In the data rows, zero lies at 4.5, halfway between 4 and 5.
Some points, one per row:
[3 5 5 5 4 2 5 4 3 3 3 6 5 5 6 2]
[2 4 4 3 5 6 4 3 5 4 4 4 4 5 3 3]
[2 3 5 2 4 4 4 4 4 4 3 5 4 6 4 3]
[8 4 3 5 6 3 3 5 6 5 4 4 5 4 5 4]
[2 4 4 5 4 3 6 5 1 6 4 5 3 3 4 3]
[9 3 6 4 8 0 7 6 4 5 6 2 3 5 8 7]
[2 4 4 3 4 7 2 3 6 4 5 2 4 6 1 4]
[3 4 2 5 5 8 1 5 6 6 5 5 6 6 4 4]
[6 4 4 7 3 4 8 2 7 3 5 6 4 1 5 4]
[2 8 2 3 6 9 3 6 6 4 2 5 8 4 0 5]
[3 6 3 6 4 5 2 3 4 4 4 5 7 5 2 5]
[4 5 4 5 4 4 5 4 3 4 3 5 6 3 6 3]
[2 3 4 4 4 8 3 3 6 5 7 2 3 4 0 6]
[2 4 5 4 3 3 5 5 3 5 3 4 3 3 4 3]
[9 6 9 4 9 3 3 8 4 9 5 0 5 9 6 6]
[6 3 3 5 5 3 9 2 6 3 6 5 4 4 4 3]
[8 1 6 3 6 1 5 6 6 5 7 2 2 6 3 8]
[1 5 3 3 5 7 2 6 5 6 3 0 7 4 0 6]
[2 5 4 2 4 6 4 3 4 5 4 5 6 4 3 3]
[9 4 5 5 7 0 3 2 8 4 8 1 6 8 7 6]
[8 6 3 6 4 2 0 4 3 9 3 2 6 4 7 5]
[8 2 5 5 5 0 9 3 9 1 9 9 1 5 6 8]
[5 3 4 5 4 3 7 3 4 4 4 4 3 5 5 3]
[2 8 7 3 6 4 5 8 2 4 5 3 5 5 4 3]
[4 3 5 6 3 0 2 2 3 6 5 4 6 5 9 6]
[4 4 3 4 4 2 4 4 6 4 4 8 2 5 6 3]
Then 10 other points, each followed by its number:
[2 5 5 3 3 4 3 4 3 5 6 3 4 5 4 3] 0
[5 6 5 9 2 5 9 5 5 2 7 6 1 1 4 2] 1
[9 5 4 8 6 6 9 4 7 2 4 9 5 1 7 6] 2
[0 4 3 7 3 7 9 2 6 0 9 9 4 3 3 4] 3
[8 4 4 6 6 3 8 5 4 4 3 6 4 3 9 5] 4
[5 4 5 5 4 4 5 4 5 3 4 4 3 4 5 3] 5
[3 4 5 4 4 5 5 5 3 4 3 5 5 5 4 4] 6
[7 6 3 9 5 2 8 1 4 2 7 5 5 0 6 3] 7
[9 4 5 5 8 2 7 5 4 4 4 3 5 5 8 4] 8
[3 4 3 4 2 5 3 3 3 4 3 3 4 4 4 2] 9
Which of these numbered points is nearest to each point below by angle, seen from the average point of the first points? Its number follows each.
[5 3 6 4 5 3 9 4 5 3 6 6 1 6 5 5] > 1
[3 3 3 3 3 5 6 5 7 1 4 9 4 7 6 4] > 3
[2 5 4 4 3 5 3 4 3 5 3 4 5 4 4 2] > 9
[5 6 3 3 5 9 3 2 7 3 4 9 9 5 4 4] > 2
[4 4 4 5 3 3 3 3 4 4 2 7 4 4 3 3] > 9
Here are 10 other points, each followed by its number:
[3 5 3 6 2 4 6 3 4 3 4 6 3 3 4 4] 0
[3 3 6 3 3 4 4 5 5 5 4 4 4 6 4 4] 1
[2 4 4 4 6 4 5 2 6 3 6 5 2 3 5 4] 2
[3 5 7 4 5 5 3 5 5 4 1 4 6 6 6 4] 3
[6 7 7 7 4 3 6 8 3 5 4 4 1 4 7 4] 4
[6 3 4 4 3 2 4 4 5 3 5 4 5 5 6 3] 5
[6 8 3 6 4 8 3 6 5 6 1 4 2 3 2 6] 6
[9 3 6 5 7 2 6 6 3 6 2 5 3 6 9 7] 7
[3 4 2 4 4 9 1 3 6 4 3 5 6 7 3 6] 8
[5 4 5 5 3 3 5 4 4 4 4 4 4 4 5 3] 9
The same question for these:
[5 3 4 6 3 3 5 3 3 4 4 5 4 3 4 3] > 9
[7 1 5 5 5 1 6 4 8 6 5 5 3 6 4 8] > 7
[7 4 3 8 4 3 5 3 4 3 6 7 4 1 5 6] > 0
[5 3 5 4 4 2 4 4 6 4 4 4 4 5 5 5] > 5
[3 8 4 9 4 7 2 6 3 4 4 2 6 2 5 4] > 6
